Each row is where one point has got to under a steady rotation. How many steps took it there?
The counts run from 0 to 909.
-21  30  9  2  9  -11  2  3  -1  7  -3  -9  -3  -4  -10  -3  15  7  -3  8  7  -1  -2  9  -14  17  12  -8  -1  9  -7  0  -18  8  -19  -15  1  -18  9  -18  5 | 350
-12  16  -7  31  9  -10  3  -1  -6  -7  -11  11  -3  13  -18  3  12  -6  -6  1  16  8  1  19  18  17  8  -9  4  13  -7  0  -4  14  -17  -4  5  0  -5  -8  -6 | 890
-7  13  -16  15  9  -14  -5  -5  5  -14  2  20  -5  0  -20  6  -1  -19  -16  -8  -2  -8  2  -3  10  9  -11  -1  4  22  9  -6  2  16  15  -18  -8  8  -6  2  -8 | 568
0  24  -3  11  18  -13  0  -7  6  10  -8  5  -7  -8  -12  -5  24  10  -6  13  -4  -1  1  3  -1  22  8  -12  3  10  3  17  -10  7  -18  -18  0  -3  14  -12  -2 | 24
-13  16  -1  4  -1  -9  -8  -2  -11  -25  -11  -5  13  12  -27  -5  0  -17  -11  -7  5  -9  -4  17  -12  4  -1  4  11  12  10  -16  -8  10  -5  -3  11  -8  -12  -8  -11 | 682
-10  11  17  -9  2  -3  -3  -9  -12  -8  -10  -22  -3  -28  -7  -3  2  10  -2  -9  5  -4  -10  30  -15  8  2  -4  7  -9  12  6  1  4  -17  2  16  -7  -4  -1  11 | 594
-6  20  -6  25  16  5  6  -12  -6  -3  -4  20  -2  3  -14  0  -2  4  3  -6  9  6  -9  12  10  26  11  -10  13  5  4  10  -6  15  -20  -14  11  12  6  3  3 | 126
-14  35  -11  8  5  -10  0  -8  9  -14  -2  11  13  14  -18  0  -4  2  -3  -1  0  -9  -2  18  -4  0  -4  4  9  18  25  6  1  9  4  -5  -2  1  7  -3  -15 | 90
-11  9  12  3  14  -5  4  -4  -12  3  0  -3  -25  -29  1  0  11  -2  -11  1  -1  -7  -1  5  9  29  5  -7  1  -7  -5  4  2  13  -3  -22  -1  -5  1  5  24 | 553
7  13  4  0  13  -4  6  -11  -10  12  18  4  -20  -29  -14  9  -2  7  -6  3  -1  -6  2  2  -2  20  4  -13  7  -8  5  5  4  11  0  -16  -1  1  18  6  23 | 709
13  18  -5  -5  3  -12  -14  -1  -12  -8  11  -6  -11  1  -27  8  6  -1  -15  12  0  -11  4  19  -20  -14  -2  -6  -1  -2  15  -10  4  1  2  2  11  -20  12  -9  12 | 101
-29  11  8  -5  10  -14  4  -5  -2  -13  -8  -13  -4  -14  -10  -4  14  -2  -3  -13  8  -1  -7  19  -3  12  5  2  4  20  5  -7  -6  14  -13  -2  8  2  -21  -11  -10 | 839
-8  20  -6  16  -4  -16  -9  10  -5  -12  3  0  7  5  -22  13  -10  -3  -9  -1  18  -12  11  23  12  -4  -1  -4  -6  2  13  -13  18  12  18  4  -12  -8  -5  -1  3 | 95
-5  15  -3  30  -13  -15  -8  -11  -9  -15  -18  -3  6  -3  -13  6  -7  -10  -7  -5  14  4  -2  32  6  0  -12  -7  -2  5  -8  -1  -4  6  -13  8  14  -12  -4  -7  -9 | 208
-4  11  15  -6  20  -2  -10  -4  -2  3  -13  -15  -5  -29  -8  -7  16  18  0  -4  7  -1  -6  17  -5  18  10  -12  3  -6  15  10  3  7  -17  -8  10  3  -5  -7  14 | 67
-1  21  -4  -1  19  -6  -1  -2  3  16  20  11  -19  -18  -12  6  4  11  -4  6  0  -7  2  -5  0  15  8  -16  0  3  11  5  2  12  2  -21  -10  2  18  -2  20 | 664
-23  31  -2  4  0  -10  4  -10  -1  -16  3  -1  -14  9  -8  1  3  -6  -8  6  -1  -5  -11  27  -16  -8  -9  5  0  16  0  -2  -12  6  -9  -3  13  -18  12  -9  -2 | 685
-28  25  -1  8  -6  -17  17  -9  3  -2  17  4  -2  -13  -11  13  -18  -5  1  -12  12  -2  1  11  0  9  -6  0  2  20  0  -8  -9  17  0  -4  -10  0  4  -4  -7 | 521
-13  7  3  15  9  -3  -12  -1  -11  -15  -21  1  6  -2  -18  -6  8  -16  -8  -12  10  0  -7  5  -2  22  5  -8  6  8  -4  -13  -15  13  -16  -14  11  -2  -19  -10  -2 | 400
18  15  -3  13  7  0  -22  -3  -14  -12  -10  0  -5  5  -18  -1  5  0  -15  11  -1  -9  -3  23  -8  -3  -2  -10  1  -14  13  4  10  0  -2  -3  18  -15  10  0  17 | 57
-4  7  5  -5  26  -5  -10  2  -1  2  -8  -9  -8  -19  -15  -5  25  15  -1  -3  10  -1  -2  12  3  18  16  -14  2  3  18  4  7  10  -13  -8  7  8  -13  -10  9 | 504
16  0  -8  11  23  -9  -23  -2  -5  -5  -12  5  -11  -11  -24  -2  25  -6  -13  2  4  1  0  -1  4  15  4  -19  1  6  7  -3  0  8  -9  -14  12  3  -9  -13  5 | 20
-27  12  9  -9  8  -19  8  -5  -1  -13  -7  -16  -5  -20  -10  -3  17  -1  -4  -12  6  -2  -5  21  -4  10  1  4  4  19  6  -3  -7  12  -13  0  5  0  -16  -9  -11 | 357
10  6  -5  5  -1  -8  -2  -23  -9  -19  -2  9  -9  -24  -13  4  -13  -16  -16  -12  -15  -13  -5  13  0  5  -20  1  13  2  13  4  7  9  8  -7  10  9  1  15  0 | 323
-15  23  -4  28  12  0  2  -8  5  -2  -14  18  1  -5  -4  -1  -5  4  1  -8  5  1  -6  10  19  26  1  -5  7  7  6  16  0  14  -6  -18  -4  13  3  6  1 | 127
3  24  7  10  -6  -3  -16  -4  -7  7  -3  -5  15  -23  -17  7  -23  5  0  -8  14  -5  -2  0  -16  14  1  -20  -4  -9  2  -5  -12  6  -8  -14  -3  -12  11  -9  15 | 869
-10  9  6  14  -3  5  -18  -1  -15  -16  -3  -2  -8  -10  -9  10  -20  -4  -4  -14  22  -4  -12  21  2  1  -2  -10  -6  -10  2  -17  7  11  0  -3  10  -6  -11  5  25 | 6
-10  19  4  -1  9  -14  -30  7  12  -5  -16  -4  -1  -22  -7  -3  10  -2  -14  -1  0  -15  0  -6  -5  11  -4  -10  -14  4  8  -3  -1  6  7  -24  -13  -12  -7  -13  9 | 344
11  21  4  1  10  -7  -2  -16  1  6  -10  0  2  -30  -9  -5  3  12  -5  2  -13  -11  2  8  -3  20  -4  -8  11  -6  18  26  7  4  -4  -14  0  4  16  5  5 | 707
6  20  2  25  -2  -17  -4  -13  1  3  -17  -5  -2  -22  -3  4  3  11  -4  5  1  -2  5  29  15  8  -11  -11  -4  -8  3  24  12  3  -6  1  1  -6  11  2  4 | 699
11  5  -17  14  21  -17  -16  -5  3  -7  -6  12  -17  -6  -23  0  26  -11  -18  4  -2  1  2  0  7  8  -2  -15  -1  19  2  -3  -2  10  -5  -13  7  3  -6  -12  -5 | 457
-6  16  -3  -9  12  -19  12  -9  1  -9  3  5  -2  -12  -21  -3  14  -11  -15  1  -20  -15  9  3  -5  19  -2  7  17  19  14  6  -1  13  7  -16  -8  3  3  2  -12 | 33
-8  26  2  13  9  12  -1  -9  -6  -8  -9  14  13  1  -12  -4  -19  2  2  -11  2  -8  -10  8  -4  24  7  -3  17  -6  21  9  0  13  -5  -17  5  8  6  12  9 | 282
